Families of rows that turns and mirrors carry onto each other, the same ones carrying the whole set onto itself: the rest of each named row's family, in list order
4 families of 8 rows
Z_435: .19,-.12,.27,-.21,.05,.15,.12,.03,-.11,-.31,-.01,.01,-.15,-.16,-.16,.18,.02,-.27,.03,.21,.06,.04,.16,-.23,.05,.10,-.08,-.22
Z_614: .15,.09,.15,-.11,-.05,-.09,.29,-.01,-.09,-.30,.22,.28,.15,-.17,-.22,.29,.02,-.30,.01,.14,.16,.21,.17,-.10,.25,-.02,-.27,.21
Z_83: .18,-.16,.25,-.10,.12,.19,.29,.19,-.06,-.32,.13,.17,.17,-.44,-.14,.02,.20,-.20,.04,.23,.00,-.04,.25,.06,.07,-.02,.00,.10
Z_931: -.07,.17,.16,-.08,-.03,.14,.03,.13,-.23,-.21,-.09,.23,-.13,.14,.02,-.08,-.06,-.17,-.04,.25,.03,-.10,.28,-.08,.17,-.06,-.32,-.01
Z_659: .10,-.08,.17,-.21,.03,.06,.24,.04,-.15,-.32,-.08,.06,-.16,-.08,-.19,.19,-.02,-.31,.19,.18,.09,.01,.14,-.24,.02,.09,-.09,-.11
Z_91: .15,-.13,.22,-.15,.03,.14,.04,.05,-.08,-.36,-.03,.03,-.10,-.01,-.30,.21,.13,-.39,-.03,.25,-.03,.02,.14,-.23,.00,.09,-.19,-.08
Z_362: .19,-.01,.19,-.16,.04,.13,.04,.05,-.25,-.20,.18,-.17,-.18,-.03,-.14,-.09,.14,-.03,.08,.23,.15,-.03,.37,.07,-.14,.05,-.06,.01
Z_332: .18,-.17,.10,-.08,.04,.16,.15,.05,-.02,-.41,.08,.09,.12,-.36,-.15,-.10,.11,-.31,.08,.19,.07,-.12,.31,.01,.22,-.01,.07,.22
Z_900: .04,-.03,.10,-.05,-.06,.19,-.05,.06,-.20,-.07,.36,.21,.01,.12,-.11,.14,.08,.09,.04,.31,.10,-.12,.20,.17,.22,-.23,-.25,.10
Z_617: .12,-.09,.19,-.05,.13,.19,.26,.07,-.06,-.37,.18,.20,.12,-.41,-.27,-.07,.17,-.28,.09,.13,.06,-.07,.21,.03,.16,.06,-.01,.09
Z_688: -.02,.15,.18,-.12,-.03,.09,-.10,-.01,-.23,-.15,-.03,.26,-.10,.11,.03,-.11,.00,-.21,.04,.18,.09,-.02,.24,.05,.18,-.11,-.38,-.07
Z_810: .25,.00,.27,-.32,.00,.14,.03,-.02,-.14,-.19,.19,.02,.02,-.03,-.10,-.16,.17,-.17,.15,.25,.08,-.14,.44,.07,-.15,-.03,-.19,-.03
Z_637: -.11,-.04,.00,.09,-.08,.01,.00,.19,-.11,.03,.16,.24,.04,-.18,.06,.15,.11,-.07,-.07,.02,.19,.08,.19,-.19,.06,-.11,-.16,.25
Z_837: -.02,-.03,.01,.03,.00,.23,.00,.09,-.13,.02,.32,.14,.12,.07,-.17,.12,.16,.06,.04,.38,.05,-.04,.22,.14,.10,-.21,-.21,-.03
Z_543: .05,.04,.07,.14,.02,-.11,.02,.12,-.01,.03,.13,.19,-.02,.03,.04,.19,.07,-.08,-.17,.13,.12,.19,.35,-.23,.08,-.09,-.16,.15
Z_932: -.03,.15,.15,-.03,.06,.16,-.18,.09,-.19,-.18,-.06,.13,.00,.09,-.01,.02,-.13,-.33,.06,.12,.01,.01,.24,.06,.12,-.08,-.36,.00
Z_800: .02,.19,.18,-.04,.01,.02,-.21,.07,-.29,-.19,-.01,.23,-.14,.04,.08,-.02,-.02,-.29,.09,.17,.02,-.03,.22,.05,.00,-.09,-.29,-.02
Z_326: -.12,.01,-.03,.01,.01,-.11,-.05,.15,-.07,-.01,.07,.16,.14,-.13,.08,.16,-.02,-.03,.00,.09,.21,.18,.25,-.20,.04,-.08,-.11,.17
Z_548: -.07,-.11,-.04,.10,-.03,-.09,.05,.08,-.01,.05,.13,.23,-.03,-.02,.00,.12,.07,-.05,-.07,.02,.11,.21,.23,-.21,.04,-.13,-.12,.18
Z_369: .16,.12,.19,-.22,-.21,-.12,.22,-.04,-.09,-.35,.22,.22,.14,-.20,-.23,.23,.04,-.20,-.09,.19,.07,.11,.13,-.17,-.04,-.06,-.18,.29
Z_372: -.03,-.14,.04,.01,-.01,.25,-.09,.09,-.09,-.09,.35,.19,.05,.13,-.18,.00,.12,-.03,.09,.14,.12,-.12,.33,.01,.10,-.34,-.13,.01
Z_636: .09,.01,.12,.00,.05,-.14,.09,.07,.04,-.29,.25,.29,.13,-.10,-.10,.12,.09,-.08,.12,.21,-.13,.11,.23,.12,-.01,-.37,.08,.25
Z_766: .17,-.15,.12,.05,.07,-.14,.04,-.09,.14,-.13,.17,.30,.01,-.15,-.09,.24,.03,-.10,.11,.28,-.01,-.03,.15,.03,.01,-.23,.09,.26
Z_347: .12,.08,.16,-.20,-.12,-.05,.32,-.01,-.08,-.40,.22,.26,.14,-.20,-.19,.18,-.04,-.21,-.09,.16,-.02,.22,.14,-.09,.18,-.04,-.22,.27
Z_388: .21,-.11,.00,-.06,.05,-.14,.03,-.01,.11,-.14,.26,.33,.14,-.09,-.08,.15,.01,-.21,.15,.38,-.09,.01,.18,.09,.03,-.19,.04,.24
Z_541: .18,.10,.19,-.30,.01,.10,.05,.07,-.18,-.19,.16,-.08,-.12,.03,-.12,-.16,.15,-.13,.17,.18,.01,-.09,.32,.10,-.15,.01,-.09,-.03
Z_150: .03,.05,.11,-.26,-.14,-.13,.21,.02,-.10,-.39,.16,.27,.20,-.17,-.22,.18,.15,-.16,-.09,.29,.10,.13,.15,-.21,.14,.02,-.23,.26
Z_759: .03,-.08,.04,-.01,-.05,.23,-.05,.18,-.11,-.01,.30,.22,.10,.11,-.11,.06,.10,.09,-.02,.16,.05,-.17,.25,.06,.20,-.25,-.16,.01
Z_185: .16,-.11,.24,-.09,.00,.23,.05,.08,-.21,-.39,.04,.12,-.09,-.16,-.29,.21,.02,-.33,-.03,.22,.07,-.06,.10,-.21,.02,.04,-.13,-.19
Z_945: .13,.12,.18,-.15,-.02,.13,.04,-.04,-.19,-.28,.09,-.21,-.01,-.03,-.14,-.12,.22,-.06,.10,.24,.07,-.04,.43,.10,-.06,-.06,-.09,.01
Z_680: .22,.00,.14,.02,.04,-.22,.05,-.08,.11,-.21,.24,.34,.15,-.12,-.11,.17,.08,-.07,.09,.18,-.10,.04,.25,.04,.00,-.23,.06,.21
Z_602: .15,-.06,.21,-.04,.08,.15,.25,.00,-.08,-.41,.09,.19,.06,-.39,-.23,-.13,.05,-.28,.01,.21,.11,-.09,.25,.12,.15,.02,-.04,.26

Which other rows belong to the same family as Z_362? Z_900, Z_637, Z_800, Z_369, Z_766, Z_185, Z_602
Which other rows belong to the same family as Z_548? Z_435, Z_617, Z_688, Z_347, Z_541, Z_759, Z_680
Which other rows belong to the same family as Z_372? Z_614, Z_83, Z_931, Z_659, Z_810, Z_543, Z_636

Families of rows that turns and mirrors carry onto each other, the same ones carrying the whole set onto itself: the rest of each named row's family, in list order
4 families of 8 rows
Z_484: -.17,-.17,.03,-.33,-.11,.20,.23,-.16,.15,-.08,.13,.04,-.13,-.05,.20,.01,-.12
Z_732: .03,.05,.17,-.02,.18,.19,-.04,-.11,-.06,-.31,.01,.05,-.09,-.08,.26,-.15,.30
Z_54: .05,-.01,.13,-.09,.23,.16,-.11,-.08,.03,-.20,.06,-.08,-.05,-.04,.30,-.22,.23
Z_260: -.03,.06,.06,-.02,.01,.10,-.12,-.03,.00,-.08,.12,-.05,-.24,-.17,.00,-.20,.28
Z_43: -.06,.02,.24,-.22,-.01,.14,.14,-.28,.17,-.13,.02,.25,-.17,.06,.29,.04,-.19
Z_172: .08,.11,.20,-.10,.25,.08,-.02,-.15,.06,-.21,.01,-.04,.01,-.15,.18,-.27,.21
Z_357: -.07,-.04,.23,-.22,-.04,.18,.21,-.31,.21,-.15,-.02,.27,-.08,-.04,.13,-.07,-.22
Z_414: -.21,.13,.01,-.28,-.06,.19,.26,-.19,.01,-.12,-.01,.26,-.02,-.01,.14,.06,.06
Z_15: -.01,-.18,.22,-.03,.29,-.03,.00,-.03,.00,-.02,.04,-.10,-.11,-.07,-.13,-.16,.07
Z_775: .09,-.04,.27,.07,.23,.10,-.07,-.23,-.06,-.33,.06,.19,-.16,-.06,.00,-.13,.12
Z_474: -.12,.06,.21,-.27,-.03,-.01,.25,-.23,.03,.09,.05,.13,-.08,.07,.00,.10,-.12
Z_398: -.11,.00,.17,-.15,-.09,.04,.18,-.04,.13,.19,-.04,.06,-.16,-.01,.06,.06,-.11
Z_961: -.10,.13,.22,-.21,-.05,.09,.18,-.13,.04,.17,-.10,.14,-.06,.09,.06,.00,-.10
Z_788: -.25,-.27,.04,-.23,.00,.16,.25,-.02,.06,.01,.02,.08,-.15,-.01,.04,.00,-.13
Z_678: -.01,-.05,.20,.04,.21,-.01,-.11,-.23,-.08,-.22,.17,.17,-.23,-.02,-.10,-.15,.16
Z_639: -.24,-.02,.02,-.26,.02,.17,.19,-.16,-.10,-.08,.01,.27,-.03,.15,.17,.09,.04
Z_711: -.04,-.16,.23,-.12,.26,-.01,-.02,-.11,-.05,-.09,.00,-.08,-.04,-.15,-.12,-.28,.14
Z_18: .06,.05,.15,-.05,.06,-.03,-.07,-.13,.06,-.11,.23,-.12,-.26,-.20,.02,-.17,.19
Z_181: -.02,-.18,.16,-.17,.33,-.02,.04,-.14,-.07,-.17,.14,-.12,-.01,-.08,.00,-.20,.16
Z_984: .02,.05,.26,-.11,-.06,.22,.13,-.22,.11,-.14,-.08,.27,-.10,.03,.29,.04,-.12
Z_448: -.15,.08,.22,-.27,-.11,.09,.22,-.13,.07,.13,-.09,.11,-.13,-.01,-.01,-.01,-.12
Z_214: -.17,-.02,.09,-.16,.00,.24,.22,-.20,-.10,-.24,-.02,.35,-.11,.07,.16,.09,.00
Z_415: .02,-.07,.21,.00,.26,-.03,-.11,-.26,-.03,-.31,.17,.15,-.19,-.08,.03,-.13,.17
Z_461: -.01,-.21,.26,-.09,.32,.05,-.03,-.13,-.02,-.12,.01,-.04,-.02,-.04,-.06,-.31,.07
Z_78: .06,.07,.14,-.09,.28,.08,-.10,-.13,.00,-.27,.10,-.03,-.10,-.07,.27,-.16,.23
Z_960: -.08,-.11,.08,-.03,.08,.06,-.03,.06,.06,-.05,.11,-.15,-.24,-.18,.03,-.17,.22
Z_532: -.01,.01,.09,-.08,.06,.08,-.08,-.03,.02,-.10,.07,-.14,-.22,-.25,-.04,-.25,.21
Z_625: -.03,-.04,.11,-.02,.18,.04,-.02,-.25,-.03,-.33,.16,.15,-.16,-.19,-.10,-.22,.21
Z_159: -.20,.01,.02,-.27,.01,.15,.17,-.22,-.02,-.16,.04,.30,-.09,.09,.20,.16,-.01
Z_535: -.23,-.25,.01,-.25,-.13,.26,.17,-.13,.08,-.09,.04,.18,-.16,-.03,.09,-.08,-.12
Z_137: -.01,-.02,.23,-.14,-.09,.18,.09,-.24,.20,-.06,.03,.23,-.20,.05,.23,-.04,-.24
Z_749: -.23,-.20,.04,-.33,-.12,.23,.21,-.11,.08,-.04,-.03,.11,-.09,-.08,.04,-.04,-.13

Which other rows belong to the same family as Z_357? Z_484, Z_172, Z_414, Z_474, Z_18, Z_181, Z_625
Which other rows belong to the same family as Z_415? Z_43, Z_711, Z_448, Z_78, Z_532, Z_159, Z_749
Which other rows belong to the same family as Z_260? Z_54, Z_961, Z_678, Z_639, Z_461, Z_535, Z_137

Families of rows that turns and mirrors carry onto each other, the same ones carrying the whole set onto itself: the rest of each named row's family, in list order
3 families of 5 rows
Z_528: .14,.19,.16,-.09,.00,.01,.24,-.17,.16,.08,.11,.16,.00,-.07,-.14,.23,.01,.41,-.10,.08,-.10
Z_321: .00,.02,-.04,.09,-.27,-.04,.07,-.11,-.08,-.10,-.23,.25,-.04,-.04,-.21,.08,.40,.07,-.13,.08,.06
Z_126: .40,.03,.20,-.08,-.13,-.08,.13,-.21,-.17,-.08,-.22,.02,.20,.15,-.16,.27,.02,.18,-.03,.11,-.08
Z_505: .22,-.10,.31,.21,-.14,.08,.00,-.13,-.03,-.28,-.12,.30,-.16,.11,-.03,.12,.12,.39,.03,-.03,.04
Z_996: .13,.23,.12,.03,-.01,.04,.35,-.13,.02,.07,-.05,.05,-.03,-.19,.04,.04,.01,.37,-.06,.25,-.07
Z_559: .30,.15,.20,.10,-.12,-.02,.21,-.14,-.23,-.11,-.40,-.06,.10,.10,-.02,.12,-.08,.30,.06,.08,-.03
Z_179: .26,-.03,.29,.22,-.24,.08,.13,-.15,.05,-.24,-.29,.23,-.24,.01,.04,.01,.09,.35,-.01,-.05,.03
Z_154: .31,-.04,.31,.08,-.27,.07,.03,-.21,.08,-.10,-.12,.30,-.14,.08,-.16,.15,.06,.33,-.05,-.25,.00
Z_442: .13,.15,.14,.04,.05,.07,.19,-.14,-.04,.05,.14,.14,.01,-.18,-.08,.09,.09,.34,-.05,.31,-.01
Z_772: .02,-.01,-.12,.09,-.28,-.06,.21,-.06,.04,-.10,-.41,.16,-.07,-.07,-.08,.05,.32,.12,-.06,.06,-.01
Z_917: .04,-.07,-.02,.03,.02,.17,.11,-.07,.08,.06,-.25,.03,-.04,-.25,-.07,-.02,-.01,.13,.21,-.06,-.07
Z_453: .09,-.06,-.05,-.07,-.21,-.12,.14,-.12,.17,-.13,-.20,.24,-.01,.05,-.20,.26,.35,.13,-.14,.07,-.07
Z_452: -.09,-.08,-.01,-.01,.07,.15,.00,-.07,-.03,.02,-.12,.11,.02,-.13,-.14,.10,.04,.14,.23,-.14,-.06
Z_962: .18,-.13,.03,-.12,-.08,.12,.01,-.16,.03,.14,-.10,.10,.09,-.16,-.23,.10,.02,.04,.13,-.16,-.10
Z_219: .17,.22,.23,.04,-.09,-.01,.11,-.18,-.36,-.08,-.24,.01,.15,.15,-.13,.20,-.02,.25,.01,.03,.00

Which other rows belong to the same family as Z_505? Z_321, Z_442, Z_452, Z_219
Which other rows belong to the same family as Z_962? Z_528, Z_126, Z_154, Z_453

Families of rows that turns and mirrors carry onto each other, the same ones carrying the whole set onto itself: the rest of each named row's family, in list order
4 families of 8 rows
Z_595: -.12,.16,.07,.00,-.09,.03,-.27,-.23,-.24,-.09,-.28,-.02,-.20,-.01,-.30,.03
Z_138: -.04,.01,-.03,.00,-.07,.18,-.24,-.27,-.23,.30,.11,-.17,-.09,-.38,-.36,-.02
Z_86: -.26,.07,.10,-.07,-.02,.08,-.23,-.15,-.26,-.06,-.21,.03,-.14,.05,-.21,.08
Z_858: -.05,.14,.05,-.16,-.21,.18,-.28,-.26,-.14,.28,.03,-.23,-.10,-.36,-.34,-.03
Z_210: .09,.21,-.08,-.23,.24,.27,-.15,-.26,-.28,-.02,-.05,.08,-.26,-.17,-.25,-.15
Z_944: -.09,-.02,.09,.12,-.03,.12,-.20,-.20,-.28,-.04,-.23,.07,-.13,-.03,-.31,.07
Z_6: -.02,.08,-.05,-.19,.19,.13,-.15,.01,-.29,.08,.03,.05,-.22,-.42,-.31,-.18
Z_496: .01,.04,-.05,-.30,.29,.21,-.12,-.23,-.16,.04,-.01,.04,-.27,-.14,-.28,-.05
Z_96: -.01,.22,.23,-.07,.08,-.07,-.22,-.18,-.38,.03,-.21,-.01,-.14,.01,-.22,-.04
Z_187: .11,.29,-.05,-.23,-.14,.27,-.17,.04,-.28,.22,-.20,-.14,-.07,.04,-.21,.05
Z_578: .08,.08,.12,-.08,-.21,.26,-.32,-.20,-.16,.29,.10,-.10,-.16,-.39,-.20,-.05
Z_705: -.03,.14,-.06,-.07,-.09,.20,-.15,-.33,-.19,.34,.08,-.02,-.02,-.39,-.05,-.01
Z_89: -.13,.13,.23,-.10,.10,-.06,-.17,-.15,-.27,.06,-.26,.04,.00,-.04,-.23,-.08
Z_582: .12,.01,-.12,-.01,-.22,.12,-.16,.14,-.29,.06,-.13,-.09,-.16,-.12,-.10,.02
Z_439: -.05,.11,.16,-.18,-.02,.04,-.31,-.15,-.36,.09,-.26,.11,.02,.05,-.11,-.08
Z_115: .16,.06,-.04,.01,-.12,.15,-.25,.12,-.14,.28,-.07,-.10,-.15,-.04,-.14,.13
Z_968: .03,.19,-.05,-.33,.20,.20,-.11,-.28,-.25,.20,.08,.07,-.28,-.11,-.26,-.14
Z_10: .05,.12,-.04,-.18,-.19,.12,-.36,-.26,-.18,.36,-.02,.07,-.02,-.30,-.02,-.11
Z_491: -.01,.20,-.10,-.20,.21,.11,-.15,-.06,-.21,.02,.13,.08,-.05,-.33,-.30,-.15
Z_767: .06,.12,.01,-.11,-.10,.18,-.21,-.37,-.14,.34,-.07,.03,-.14,-.44,-.08,-.07
Z_178: .10,.13,.02,-.25,.28,.17,-.20,-.24,-.26,-.04,.10,.00,-.15,-.15,-.19,-.16
Z_141: .05,.16,-.05,-.27,-.16,.26,-.16,-.02,-.17,.31,-.06,-.11,-.16,.06,-.25,.14
Z_824: .04,.05,-.06,-.18,.15,.03,-.08,-.04,-.38,-.04,.06,.10,-.12,-.34,-.17,-.14
Z_153: .00,.12,-.03,-.16,-.09,.11,-.22,-.39,-.05,.33,.00,-.04,-.02,-.27,-.07,-.16
Z_31: -.11,.02,.06,-.01,.06,.07,-.23,-.28,-.39,-.03,-.19,-.08,-.20,-.06,-.38,.11
Z_565: -.08,.24,-.12,-.18,.21,.16,-.19,-.13,-.34,.08,.09,.15,-.18,-.34,-.22,-.12
Z_195: -.03,.18,.22,-.08,.02,.00,-.22,-.15,-.42,.06,-.30,.17,-.04,-.13,-.21,-.03
Z_731: -.02,.14,-.08,-.19,-.14,.25,-.19,.06,-.27,.20,-.23,-.22,-.14,-.05,-.10,.16
Z_564: .19,.13,-.22,-.02,-.18,.12,-.18,.06,-.15,.15,-.10,-.03,-.04,-.08,-.09,.06
Z_134: .08,.10,.00,-.21,-.05,.28,-.13,.10,-.18,.22,-.23,-.13,-.04,-.01,-.19,.17
Z_607: .00,.10,.08,-.04,-.20,.31,-.22,-.23,-.12,.27,.07,-.09,.03,-.35,-.29,-.02
Z_925: .13,.11,-.17,-.04,-.15,.12,-.22,.11,-.11,.24,-.20,-.13,-.23,-.14,-.12,.03

Which other rows belong to the same family as Z_858? Z_944, Z_6, Z_496, Z_187, Z_153, Z_195, Z_564
Which other rows belong to the same family as Z_968? Z_138, Z_582, Z_439, Z_10, Z_141, Z_824, Z_31
Which other rows belong to the same family as Z_178? Z_86, Z_96, Z_578, Z_705, Z_115, Z_565, Z_731

